128 stands for zero in the data rows.
Some points, one per row:
[ 70 193 185 158 179  75 187 140  65 175 166 185 145 186 150  85  67  62
  66  62  82  93 102 187]
[154  87  80 144  52 200  94 162 134 131  97  81 154  81 126 193 140 131
 163 190 203 135 108  91]
[137 152  79 185  94 135 123 138 156 155 141 108 142 113 223 142 138 114
 154 165 146 189  91 144]
[133  98 132  87 147 103 122 120 134 101  87 129 131 121  99 102 150 154
 145 124 101 126 158  99]
[ 98 205 132 183 154 120 195 160  90 187 255 165 117 185 121  94  72  75
  64  66 100  72  71 212]
[137 142  89 172  94 147 123 145 146 149 135 111 147 116 199 147 129 115
 150 162 154 165  93 140]
[ 86 187 164 163 165 101 183 107  84 168 191 169 134 179 142  86  73  78
  70  74  95 107  95 183]
[ 70 210 176 178 176  90 203 114  64 184 205 186 140 194 143  80  55  57
  55  57  89  91  85 207]
[153 142  98 114 156 121 128  85 175 138 197 114  90 131 169  93 155 152
 133 141  81 123 124 154]
[151  74 157  56 175  88  86  64 160  53  83 133  53 107  55  84 192 207
 150 114  69 127 224  72]
[184  90  56 142  27 220  66 133 190 125  86  66 103  54 179 236 171 168
 191 219 246 217 110  83]
[109 133 136 172  94 148 144 201  85 144  96 125 216 141 151 135  86  96
 109 144 127 123  98 104]
[148  79 166  45 167 100  87  89 151  58  79 135  70 116  64  94 181 194
 147 118  84 119 211  76]
[ 54 213 199 165 202  51 207 130  48 190 167 204 137 203 154  72  51  47
  48  42  61  82 100 207]
[145  88 153  77 160 100  97  92 146  71  89 131  85 115  80  94 170 186
 142 120  79 127 198  81]
[ 67 204 188 175 170  96 200 108  60 180 193 188 148 194 140  82  49  57
  50  56 101  97  85 202]
[104 133 138 180  99 133 149 189  86 135  95 125 204 142 145 130  93  95
 110 137 118 141 111  97]
[163  68 111 130  73 187  66 211 133  89  75  73 147  74  78 182 159 150
 171 186 193 109 145  61]
[110 128 138 157 100 144 141 185  91 138  86 130 207 137 143 140  89 101
 115 143 134 125 107 106]
[ 93 145 177 119 175  90 155 105  86 125 103 168 165 155 114 112 113 104
 119 100 100 102 140 154]
[132  81 145  54 158  99 119 124 129  89  71 132 129 122  62  92 153 166
 142 112  90 104 175  83]
[180 102  49 156  22 241  82 117 193 145 156  64  97  66 201 219 167 159
 186 210 240 205  83 112]
[157  73 162  41 172  96  83  84 160  54  85 132  62 112  59  83 191 206
 150 117  71 116 217  70]
[100 139 165 130 154  85 156 114 108 117 129 147 146 155 129  75 108 118
  90  98  85 123 134 126]
[128  87 147  62 164  86 126 106 127  87  70 141 127 125  60  88 152 168
 137 110  86 112 180  87]
[132  83 148  59 162  94 121 117 127  86  71 135 128 123  62  90 153 166
 142 112  88 107 177  86]
[ 98 211 137 182 166 114 198 150  90 192 255 169 112 190 124  85  69  72
  60  58  99  61  67 229]
[101 172 149 176 126 140 164 116  90 169 166 151 138 154 147 128  78  81
  86 108 146 122  86 175]
[160  74 142  64 156 113  81  70 158  70  89 122  71 100  73 107 187 197
 157 133  94 121 204  80]
[137  97 108 139  86 169 109 166 108 130  86 104 175  99 110 171 127 119
 150 168 174 107 116 101]
[ 93 149 179 108 170  79 145 140  90 118 133 164 132 161 119  86 115  99
 108  99  91  98 149 153]
[109 178 142 153 165 110 173 145 104 161 229 160 105 175 107  85  93 102
  79  71  93  73  99 189]
[177 104  61 177  31 230  79 113 166 151 109  65 112  59 181 235 153 143
 171 229 243 177  95 120]
[101 110 151  97 117 136 134 139 108 119  58 142 182 131 112 167 101 119
 126 130 163 129 132 113]
[140 136 103 120 140 132 134  91 158 137 175 119 119 131 153 113 140 143
 130 140 101 133 119 143]
[117 122 132 136  98 151 127 177 122 116 157 119 170 129 126 132 118 110
 124 129 148 137 115 109]
[210  78  51 119  64 182  55  37 223 102  97  54  47  46 148 200 211 197
 202 180 188 232 142  82]
[ 67 199 183 171 174  78 193  96  65 168 192 184 144 188 139  74  65  63
  57  62  89 101 100 194]
[ 96 191 148 144 171  95 182 173  98 170 196 175 119 186 116 101  78  81
  76  68 102  75  98 195]
[165 113  66 165  41 217  96 121 171 145 149  78 124  83 195 196 150 144
 169 193 212 192  88 115]
[156 142  97 113 156 120 125  86 175 141 198 113  91 133 169  93 155 153
 135 141  81 122 123 153]
[ 86 159 174 135 179  83 170 114  73 137 111 173 190 162 124 110  98  90
 112  95  90  95 128 165]
[ 97 191 149 145 175  89 184 167  98 170 200 176 123 189 119 101  79  82
  75  68  99  72  99 201]
Here are 13 more points, each followed by its number:
[ 66 177 194 132 176  63 183 122  71 148 126 187 137 185 123  98  67  68
  68  64  96 111 126 163] 0
[ 66 201 184 178 167  96 200 113  59 176 189 185 148 193 134  84  50  57
  52  55 100 102  88 192] 1
[143 150  78 184  94 140 119 152 156 155 139 106 137 115 219 143 135 113
 155 168 151 176  89 145] 2
[110 136 138 181 100 145 146 205  88 143 104 126 214 141 152 131  86  93
 107 141 123 124  98 105] 3
[118 127 141 131 114 147 129 170 113 124 148 127 178 134 132 129 115 109
 126 125 146 123 114 125] 4
[132  82 146  55 160  95 122 122 128  86  69 134 131 124  61  90 152 165
 142 112  88 105 176  84] 5
[148 127 100 122 137 131 121 109 162 128 164 109 112 122 141 116 149 149
 136 147 105 132 128 129] 6
[147 122 110 103 153 118 119 105 166 117 160 116  94 130 129  96 154 161
 133 130  84 126 142 126] 7
[ 94 187 144 144 163  98 183 181  98 168 187 169 122 183 116 108  77  83
  77  73 102  81  99 186] 8
[125 106 115 144  88 154 119 169 108 130  91 112 157 109 102 162 119 110
 133 155 167 120 119 100] 9
[155  73 116 140  82 170  76 192 132  83  73  83 140  81  67 173 155 149
 165 165 177 121 156  63] 10
[133  85 135  81 141 108 119 122 125  96  73 129 135 116  69 109 149 158
 142 127 109 113 166  87] 11
[109 179 135 138 169  99 169 156 115 164 197 161 113 175 127 100  95  98
  88  84  97  83 103 185] 12
Which two of these numbered points are nearest to each point below, ignoring the 3 directions in which the first points spread most? Their numbers follow each, nearest first.
[197  78  60 124  63 184  63  68 200 107  93  61  74  54 139 197 194 182
 193 182 190 205 136  83] > 1 0
[131 126 125 128 111 151 122 155 135 125 170 116 157 128 141 124 127 123
 128 135 141 131 114 124] > 4 7
[134 168  93 181 120 122 132 126 145 165 171 123 133 128 210 127 131 108
 139 144 134 160  93 168] > 2 3
[162 128  80 131 116 155 112  86 178 140 170  96 103 107 167 139 157 154
 147 171 130 150 116 137] > 6 7
[185  88  76 126  83 172  78  84 194 109  99  73  76  71 147 176 179 181
 173 169 172 195 134  94] > 1 0
[139 114 110 143  78 172 106 147 140 120 146  95 154 105 139 160 137 124
 143 159 176 155 115 107] > 4 11
[142  84  92 148  61 180 101 184 118 123  80  89 162  87  95 182 134 122
 153 181 187 124 119  80] > 9 11
Now 13 new points, numbered from 0 again:
[140 154  79 186  97 135 122 136 157 157 147 109 142 113 226 139 138 113
 154 162 143 187  91 148] 0
[ 97 192 147 145 172  92 182 171  98 170 199 173 121 184 120 101  79  82
  76  69 101  71 101 197] 1
[110 199 118 187 146 120 178 126 111 182 242 151 122 166 156 101  92  86
  88  92 106 102  77 206] 2
[109 131 148 107 138 127 144 115 109 132 106 149 156 140 119 142 106 117
 120 115 141 114 130 143] 3
[202  72  52 150  27 244  48 107 190 121  89  48  96  37 160 240 185 180
 197 247 251 181 119  91] 4
[117  99 178  53 146 117 101 116 125  75  65 144 103 128  87 130 141 150
 134 122 138 129 184  96] 5
[107 108 151  86 121 138 129 126 109 118  58 143 179 127 113 162 106 124
 133 132 162 124 136 117] 6
[135  87 146  61 173  82 123  84 131  88  82 139 118 123  69  84 164 175
 145 109  78 114 186  93] 7
[143  74 158  64 170  87  94  93 151  52  77 133  66 112  46  84 180 198
 144 111  70 127 217  66] 8
[157 142  95 112 156 122 125  90 175 140 198 113  88 132 171  93 153 153
 133 139  80 119 122 154] 9
[114 184 137 156 164 110 170 109 112 160 231 157 104 166 121  86 104 107
  87  80  87  88 106 191] 10
[ 68 170 187 132 166  66 176 122  73 143 108 181 137 179 118 108  68  72
  75  69 100 121 130 145] 11
[ 91 181 151 141 164  92 178 177  94 160 179 168 128 180 118 101  83  83
  81  77  97  83 106 181] 12
Which two of these numbered points are nearest to each point below, ignoring the 3 directions in which the first points spread most? Their numbers follow each, nearest first.
[ 65 181 196 136 186  53 183 103  72 151 132 194 130 187 127  91  70  72
  65  62  90 107 131 169] > 11 5
[216  72  21 181   0 255  38 111 200 140  91  23 105  15 189 255 185 174
 212 255 255 198  92  97] > 4 7
[151  71 160  49 172  91  86  84 160  53  82 134  62 113  56  83 187 205
 149 115  70 126 219  69] > 8 2
[124  96 175  57 157 106 105  96 127  77  66 145  97 128  80 119 153 160
 140 119 122 124 192  97] > 5 3
[ 71 172 191 135 182  56 179 102  79 144 130 185 132 182 128  84  77  82
  69  68  85 109 133 160] > 11 3
[ 95 189 144 145 169  94 182 171  99 169 194 174 120 184 116 103  80  84
  78  69 100  78  98 192] > 1 12
[108 109 153  85 129 133 130 117 113 115  56 146 169 126 111 160 112 127
 132 128 158 123 143 117] > 6 3
